(in the rows, 128 means zero)
Each run below is a few steps of one of 6 hidden systems, one row a step.
run 1, j362, 10 rows:
[[177 116  79 141 106 147 184 146 129  96 143 153 119 127 133  94 131 123
  199 118  52 128 140 111 145 121]
 [ 69 122 113 167  68 134  93 141 109 170  74 119 132 150 150 117 110 166
  153  97 142 150 107 141  77  99]
 [109  86 115 145 151 105 157  93 131 143 104 110 117 147  95 158 112 120
   87 118 183 127 171 149 161 198]
 [164 117 174 101 160 152  65 179 134  82 149 159 106 114  83 104 111 138
  125 139 138 121 100 113 170 145]
 [119 175 103  88 167 105 154 148 116 144 116 140 195 132 144  80 194 150
  160 152 116 116 115 128  96 108]
 [164 130 159 103  91 125 138  81 108 177 109 131 139 161 166 198 119 136
   83 103  77 123 133 117 103 107]
 [ 86 141 150 157 125 124 109  91 167 104 162  79  90  47 141 151 126  86
  100 137 153 127 115 142 126 127]
 [148 108 102 159 139 161 169 138 119  69 182 143 123 167 111 100 127  83
  184 154 106 141 158 130 162 113]
 [132 144  84 140  84 119 112 168 116 169  84 147 100 135 154 100  99 195
  168 128 143 141 122 115 116  81]
 [ 97  79 115 133 107  95 153 111 149 162  95 103 160 143 113 135 139 137
   99  57 142 117 131 144 125 212]]
run 2, j353:
[[137  94  77 136 135 135 217 150 146 114 155 133 144 188 128  81 136 114
  167 113 113 131 154 121 155 162]
 [140 122 124 118 132 129 107 163 115 166  37 161 118 100 128 132  87 175
  164 151 116 163 106 108  96 103]
 [ 78 104 135 160 115  84  95  84 124 133 107  98 154 103  88 151 159 123
   97 101 170 112 134 172 125 180]
 [152 130 186  94 161 170 117 135 111 120 172 145 129 211 124 147 106 107
   81 154 149 130 137 115 149 116]
 [152 175 100  86 160  87 139 161 172 121 151 135 121  66 149  84 169 155
  139 141 123  97 108 107 154 126]
 [126 114 120 137  88 121 145  89 105 142 104 142 178 156 145 153 163 116
  156  79  36 136 124 135  88 108]
 [102 139 141 159 108 151 131 104 123 142 131  78  89  84 158 157  89 108
  106 190 181 153 142 139  89  86]
 [155 106 102 156 125 149 134 130 125  67 161 135  79 127  87 108 114 119
  126  93 126 101 157 140 195 183]
 [101 129 122 120 129 139 106 195 128 142 117 156 156 198 134  72 121 158
  180 119 134 158  92 111 117  91]
 [131 110  96 117 142  56 173 102 142 190  66 117 148 103 134 155 136 154
  112 136 154 128 150 131 123 161]]
run 3, j353 (10 x 26):
[[106 103 127 180  85  79  94  70 125 146 124 136 149 162 133 183 142 104
  150 101 103 151 138 147 134  81]
 [159  95 161 132  83 146 147 148 141 134 177  81 109 122 140 136  92 126
   94 189 194 125 144 127 117 123]
 [160 130 102 107 152 178 153 169 116  81 121 140 112 107  98  67 131 147
  136  97 103  98 125 120 144 200]
 [ 59 164 109 131 167 118  96 128 113 152  74 159 152 173 136 117 144 141
  166 105 114 162 105 129 107  85]
 [135 103 137 142 115  49 130  77 157 175 124 111 118 117 141 200 118 118
   92 152 168 139 157 135 152 112]
 [184  86 192 109  94 170 111 155 136  83 186 116 134 107 104 125 120 110
  107 136 110 102 108 123 130 158]
 [104 182  87 108 169 163 167 156  93 106 131 126 156 130 135  52 169 142
  155 145 127 112 129 134  94 132]
 [123 163  86 138 134  96 123  83 111 170  69 157  87 146 161 171 111 153
  129  88  90 145 146 120 143  89]
 [101  74 172 164  76 104  92 121 191 131 162  92 115 104 131 160 108  97
  117 122 154 150 102 128 130 120]
 [171  85 131 123 141 164 186 155 112  88 162 122 155 143  89  95 129 107
  140 180 150 116 158 134 130 173]]
run 4, j772:
[[124 139 160 103 159 122  51 154 123 144  93 150  87 134 103 134  91 174
   88 121 186 128 113 119 160 144]
 [139 139 140  71 180  70 135 145 179 125 155 144 177 129 126 106 186 122
  123 123 116 107 102 108 161 147]
 [175 142 156  89 104 154 154 147 107 149 137 138 161 143 166 136 126 134
  140 178  90 138 117 105  72  70]
 [119 172 120 149 105 130 127  62 101 119 131  87 113  43 148 156 157 117
  102 134 113 103 138 158  94 111]
 [106 120 137 172 114 163 116 101 127  93 184 128  92 195 129 147 110  83
  113  80 116 134 145 135 172 122]
 [ 90 125  81 162 151 112 142 170 171 128 129 124  81 120 135  89  92 127
  177 155 181 167 127 116 161 108]
 [161  61  93 135 102  96 163 141 132 139  76 149 164 124  96 119 133 150
  177  97  89 128 134 124 127 183]
 [102 113 180 113 125 154  82 146  83 156  75 122 170 148 100 132 115 158
  100 135 169 133 111 145  69 149]
 [158 173 140  75 196 110 127 108 116 121 145 139 117 117 115 136 155 139
   63 138 157  85 148 129 173 161]
 [160 152 160  94 126 116  86 154 160 120 173 163 130 148 158 126 139 124
  142 123  80 132  88  90 153  64]]
run 5, j362 (10 x 26):
[[122  99 109 168 104 105 113 105 121 124  64 112 115  27  95 144 125 140
  139 123 130 128 131 155 111 167]
 [110 121 143 147 130 159  91 128  77  84 164 133 150 197  80 106 151 121
  117 104 155 105 148 166 150 154]
 [136 183 113  79 182 119 135 165 139 160 131 151  89 157 159 103 109 166
  105 148 173 127 129  96 162 107]
 [147  99 137  90 125  83 141 129 189 145 110 140 170 103 141 143 156 125
  141  88  60 131  85  98 124 149]
 [112 111 189 143 103 163 112 105  92 128 122  99 170 109 121 161 130  94
  119 178 135 148 122 155  50 103]
 [156 172  80 155 144 132 149  77  84 100 148 127  70  94 129 137 134 120
  112 147 136  99 189 153 166 123]
 [112 137 116 139  92 132  90 163 168 109 178 140  97 179 151  89 128 138
  148  59 112 123  98 110 170 108]
 [ 91  92 114 126 139 117 193 160 165 177  95 106 155 146 151 112 105 126
  150 158 166 173 119 111  88 133]
 [183  76 140 133 120 124 120 107  96 123  66 152 129  83  77 169 105 141
  128 128  97 129 142 133 126 170]
 [ 89 170 146 136 134 134  51 128  87  94 150 121 145 120  97  94 176 143
  110 118 171  89 120 168 128 131]]
run 6, j333 (10 x 26):
[[118 130  86 151 137  99 108 181 163 105 169 146  98 144 121  72 125 141
  179 144 174 134 128 118 193 102]
 [157  92  89 115  84 113 181 155 127 169  96 139 160 180 140 104 122 174
  152  85  99 121 137 111 115 161]
 [102 111 173 112 137 158 118 122 105 163  52 107 150 103 117 157 100 138
   93 144 147 149 112 131  54 155]
 [130 141 161 114 192 111 100  84 125  89 152 129 122 100  86 155 154  96
   77 137 147 104 142 147 171 161]
 [156 168 132 113 119 115  83 153 114 109 192 161 128 177 146  99 153 142
  145 144 126 108 127 121 167  57]
 [137 151  82 118  84 104 182 133 154 166 117 112 141  94 192 107 153 156
  156 118  88 124 113 108  91 103]
 [117  88 153 153 102 189 154  93 116 124  93 105 120 107 129 174  91  87
  123 111  77 159 123 131  75 147]
 [ 78 119 127 173 175 129  99 121 132  85 136 119  95  99  82 120 116  90
  142 161 193 148 142 154 163 134]
 [168 115  89 128 117  93 127 155 122 124 157 164 114 202 112  99 130 163
  140 107 156 102 159 124 205 135]
 [133 124 137  84 102 127 136 182 140 192  88 129 159 152 162 107 114 187
  124 116 135 135  92 103  76 124]]
run 7, j772 (10 x 26):
[[117  92 130 143 162  91 111  82 127 106 110 162 157 161  82 162 155  93
  138  83  89 136 139 144 166 160]
 [128 110 157 124 120 109 103 173 130 153 146 127 142 173 127 117 102 148
  132 196 214 149 134 129 130  88]
 [181 142  94  97 112 110 168 139 141 124 130 115 122  53 136  99 157 164
  117 109 114  73 129 121 138 182]
 [101 140 173 112 127 191  95 128 105 127 110 147 157 178 137 139 129 115
  127  81  62 148  87 119  84 109]
 [100 167 108 138 188  95 156  79 121 143 125 115 110 106 143 160 133 103
  111 193 178 143 167 143 136  93]
 [199  80 135 147  64 108 107 129 149 104 177 141 101 121 118 150 113 126
  141 114  96 115 138 122 185 125]
 [ 57 135 114 146 107 163 132 173 138 119 137  91 153 126 140  54 146 129
  162 121 158 137  93 142  75 129]
 [148 137  82 115 172 153 191 103  88 147  67 149 105 147 123 143 102 141
  114 111 101 132 170 122 134 167]
 [109 109 176 136 128  87  26 122 143 136  93 146 122 108  98 174 114 135
  126 125 142 152  96 128 142 102]
 [135 114 132 107 141 100 174 141 147 117 195 102 186 154 122  96 179 113
  116 160 171  99 145 140 142 156]]
run 8, j512 (10 x 26):
[[190 129 140 102  84 127 167 104 125 150 183 119 125 179 163 161 129 136
   73 109 107  91 156 116 148 128]
 [ 92 148 138 126 137 200 140 156 156 111 127 111  98  95 157 104 100 103
  148 116  96 161  82 101  86 114]
 [126  97  73 171 153  81 182  80 129 120 103 137 144 117 104 147 142  93
  178 148 108 149 172 146 150 133]
 [144 120 145 156  85 128  40 159  96 124 129 150  94 147 107 126  93 170
  143 142 170 131 130 135 149  88]
 [106 135 100 115 109 118 169 140 146 149 138  79 141 114 145  85 154 155
   88  93 173  86 129 141 117 194]
 [147 106 167  85 184 183 140 148 111 120 101 166 146 188 102 135 104 116
  116 119  86 151 118 105 127 157]
 [ 91 168 131 124 168  75  86 102 137 137  92 132 152  56 129 143 168 120
  148 160 133 144 101 138 106  84]
 [187 103 148 132  68  94 124  94 126 128 196 122 133 154 131 174 144 118
   95 130 120  96 162 134 165 115]
 [111 170 127 122 114 204 140 174 132 109 169  99  89 110 167  76 107 131
  128 140 135 125 103 114  94 106]
 [123 116  61 149 159 115 205  91 133 133  89 142 127 139 129 132 133 108
  160  97  77 146 155 125 146 155]]
run 9, j351 (10 x 26):
[[152 182 161  72 144 118 116 159 136 142 176 132 149 136 166 109 154 145
  109 177 142 114 105 106 119  70]
 [161 168  95 115 126 130 185  81 112 113 139 115 142  70 157 131 177 114
  133 130  59  97 142 131 107 123]
 [108 108 155 176  83 188 121  99 125 102 156 109 111 144 144 161 100  71
  140 116  86 160 124 133 102  90]
 [ 99 118  79 193 146 107 125 128 146  99 135 126  68 100 109 116 100 109
  164 155 182 150 157 142 183 121]
 [159  86  99 131  97 122 113 183 131 128 112 166 120 175 101  90 108 178
  165  76 115 121 125 112 167 157]
 [ 84 126 125 104 129 130 141 163 131 180  62 104 164 119 135  97 126 173
  126 125 168 135 104 128  66 162]
 [154 114 171  87 178 124 142  87 101 148  94 135 152 146  99 181 129 124
   61 133 131 117 152 135 125 175]
 [128 171 191  99 143 108  48 123 138 119 175 132 134 119 137 150 153 121
   91 147 138 115  96 125 140  76]
 [148 167  86 123 136 102 184 112 132 103 194 122 154 120 155  98 194 107
  155 151 106 102 153 136 144  99]
 [156 128 111 148  73 184 164 122 123 128 132 123  88 124 173 140  90 116
  150 118  60 145 128 109 100  90]]
run 10, j351:
[[124 132 162  80 184 175 167 155 163 111 173 126 131 176 143 113 118  87
  103 126 112 141 105  91 136 144]
 [135 162 110 123 181 102 119 109 120 124  78 165 126  72 130 145 138 119
  182 177  83 159 122 117 119  67]
 [148  89 119 178  35  99 112  92 100 123 147 114 161 141 118 151 157 130
  148 109 107 106 150 162 122 115]
 [109 130 121 145 104 178 148 155 141 126 170  79  69 128 153 100  83 130
   94 143 200 123 140 127 128 141]
 [130 140  98 106 205 144 139 143 144 100  89 167  94 116 100 106 118 129
  142  86  88 134 117 103 171 178]
 [ 98 105 146 128 122  94  91 138 125 166  83 151 196 172 122 138 143 137
  173 119 111 168  98 126  92  88]
 [159 115 122 132  98  80 159 102 108 166 132  92 143 104 134 156 136 149
   88 185 192 102 171 153 121 135]
 [168 148 172  95 120 184 104 141 126  87 181 124  95 113 125 120 123 129
   71  97 105  85 109 113 146 163]
 [ 56 179 111 127 196 143 130 127 134 104 131 134 146 135 140  90 163  88
  166 129 110 152 102 126 112  97]
 [166 104  90 152 105  84 163  85 116 161 103 157 131 161 144 176 116 122
  162 143  95 153 168 126 144  86]]
run 11, j333:
[[102 151 100 146 167 165 100 184 117  99 128 163  97 159 115  70 104 141
  187 144 141 155 115 115 145  88]
 [116 107  68 138 110  55 157 110 141 177  77 139 157 150 131 132 152 162
  149  75 122 124 142 135 139 154]
 [147  79 201 115  93 156 117 130 118 161 113 108 143 148 126 178  81 130
   81 151 157 146 123 124  84 135]
 [127 153 138  97 200 136 129 139 141  83 144 118 121  53  96 100 157 117
  108 161 152 100 122 132 145 175]
 [143 167 116 123 132 140  97 117  77 107 148 178 142 205 126 113 160 139
  145  88  78 110 138 133 156  88]
 [ 99 152 107 135  90  77 131 119 159 191 115 103 131 101 188 137 134 150
  142 147 149 145 114 123  94  67]
 [171  72 148 136 102 156 184 103 156 109 145 102 114  88 129 168 105  85
  107 116  78 129 133 117 124 174]
 [ 87 129 135 160 163 188  90 164 104  72 132 132 116 125  84  81 114 111
  165 160 161 149 122 145 122 123]
 [120 143  53 142 144  66 148 110 116 150 107 146 121 172 122 111 151 164
  135  93 155 108 171 143 182 146]
 [149  98 177 101  77 126  97 153 143 188 111 131 132 174 151 163  83 164
  100 114 136 144 104  98 107 111]]
run 12, j512:
[[130  63 178 134 160 157 146 113 125  99 137 125 168 150  86 162 115  65
  134 165 117 161 135 133 113 148]
 [144 192 110 126 167 105  90 124 103 106 129 149  92  63 123 116 144 144
  142 192 155 118 141 135 152  78]
 [141 132 105 135  63  98 124 113 135 138 172 128 134 181 154 126 160 149
  114  47  97  89 134 133 159 126]
 [ 95 108 149 119 120 193 170 166 142 154 121  98 134 162 160 113  80 115
  129 151 145 170 106 108  67 120]
 [148 113  94 138 182 102 160 100 137 113  69 143 101  46  96 150 118 113
  146 148 110 140 148 126 152 162]
 [124 116 151 163 100 112  36 128  96  90 155 153 147 163  81 118 155 135
  155 111 134 115 122 157 155 103]
 [119 167 112 101 118 119 166 143 123 177 150  92 141 153 177 102 138 165
   85 151 197 103 143 134 107 123]
 [160 114 148  85 153 161 153 133 160 130 102 150 104 126 133 152  92 124
  103  77  57 134 103  89 138 173]
 [ 74 118 141 160 148 119 103 112 132  98 118 121 178  90 102 125 162  76
  181 157 112 163 104 150  90 100]
 [186 138 111 137 113  86 130  96  91 143 152 136 107 137 130 160 127 144
  111 184 165 107 189 143 167  90]]

Name the system that made each run.
run 13, 2 rows:
[[121  86 167 140  75 106 119  90 154 150 154  78 129 119 131 178 123 114
   62 104 166 109 133 147 130 169]
 [154 122 169  93 174 202 153 167 131  79 176 132 129 140 112  99 116  89
  113 161 117 128 116 107 130 152]]
 -> j353
run 14 (2 x 26):
[[151 140 115 114 117  70 104  95 102 138 113 164 177 158 118 139 188 154
  128  68  80  95 132 141 148 134]
 [122 144 171 124  80 131 120 118 121 170 151  89 147 128 178 159 126 128
   98 175 152 136 119 129  72  65]]
 -> j333
run 15:
[[139 124 128 171  24 131  91 122 115 140 123 105 106  88 155 143 113 152
  144 122 116 128 120 138  94  82]
 [ 76 113  86 175 116 150 175 105 125 118 140  81 114 146 122 105 126 106
  116  96 170 118 160 161 126 184]]
 -> j362
run 16:
[[110 162 122 107 196 182 148 110  82 101  86 130 136 105 101 108 145 124
  105 111 104 112 131 142 100 183]
 [ 95 169 141 143 157  92  48  81 103 132 124 159 117 171 124 165 142 126
  112 110 135 136 134 145 162  77]]
 -> j333
run 17, 2 rows:
[[132 134  80 161 110  82 151 105 152  94 160 107 122  36 129 109 176 106
  173 141 111 108 138 147 144 123]
 [121  88 124 163  64 182 137 139  91 128 135 128 137 219 132 119 102 130
  148  82 100 141 140 135 105 129]]
 -> j772
run 18 (2 x 26):
[[105 162 113 131 161  98  69 104  83 159  44 174 122 143 115 149 128 169
  140 113 124 144 130 139 126  96]
 [128 112 157 115 116  50 104 100 159 148 171 111 160 152 120 161 168 123
   78 118 172  99 138 144 166 143]]
 -> j362
run 19 (2 x 26):
[[180  76 118 159  84 147 123 116 100  93 110 159 114 122  94 152 112 124
  165  91  50 130 140 130 142 145]
 [ 51 155 114 178 117 149  95 129  90 124 120  99 126 129 121  99 133 135
  138 145 198 137 138 168  90 105]]
 -> j512
run 20, 2 rows:
[[118  90 111 134 154  63 142 140 169 153  95 113 122  80 106 133 114 141
  131 171 203 142 137 128 149 157]
 [175  87 178 106 123 140  79 130  92 110 114 161 174 156  70 142 144 140
  112 107  99 108 121 135 128 169]]
 -> j353
run 21 (2 x 26):
[[120 158 104 156 103  93  97  96 131  98 193 135 120 159 131 125 175 122
  130  81 115  96 144 145 189 105]
 [131 125 108 133  81 131 166 160 157 168 154 115 114 164 191 115  98 141
  155 152 137 156 122 101 109  66]]
 -> j333
run 22 (2 x 26):
[[121 144 100 171  83 189 125 146  93 115 107 111  82  79 143  98  92 150
  164 156 132 141 133 134  84  93]
 [ 96 109  69 175 132 116 155  91 116 129  99 123  99 158 108 130 120 129
  119  68 145 125 169 154 167 183]]
 -> j512
run 23 (2 x 26):
[[133  85 145  84 159 106 183 134 192 156 109 119 151 119 134 148 122 113
   99 111 115 136 107  98 129 194]
 [156 112 174 125 155 146  88 136 110  79 124 153 165  80  84 134 144  99
  164 182  90 142 106 128 106 105]]
 -> j512
run 24 (2 x 26):
[[139 195 158  81 186 166  88 159  98 101 145 144 116 116 120  92 138 150
   91 157 155 101 115 124 130 122]
 [122 188 105 102 146  86 121  95 131 136 136 155 149 147 161 125 189 135
  134  76  68 107 115 122 147  95]]
 -> j333
run 25:
[[172 154 125  94 129 138 140 161 120  94 186 153 171 146 134  77 182 130
  164 134  75 102 113 114 130 103]
 [122 173  77 130  97 124 174 104 106 172  87 117 134 109 187 125 143 155
  146 125  93 129 133 128  75  85]]
 -> j353
run 26:
[[ 74 169 126 131 117 196 129 120  88 135 135  99 111 186 156 108 120 138
   79  83 149 116 133 143  96 138]
 [110 142  99 123 198 111 155 125 187 132 130 141  66 137 149 137  94 106
  123 113 134 157 126  93 188 128]]
 -> j353
run 27:
[[ 74 120 104 155 152 104 188  59 142 141 122  94 142 138 140 163 144  77
  110 115 141 139 158 151 125 155]
 [173  74 154 153 110 156 102 156 126 105 140 144  78 141  97 143  58 121
  136 163 153 152 142 114 164 121]]
 -> j772
run 28:
[[185 145 104 121  86 129 169 115  89 139 118  98 131  57 145 125 140 164
  110 165 134  87 158 140  90 138]
 [ 98 153 122 147 112 186 115 101 112  95 140 120 101 146 134 123 136 113
  104  39  80 109 118 138 129 158]]
 -> j362
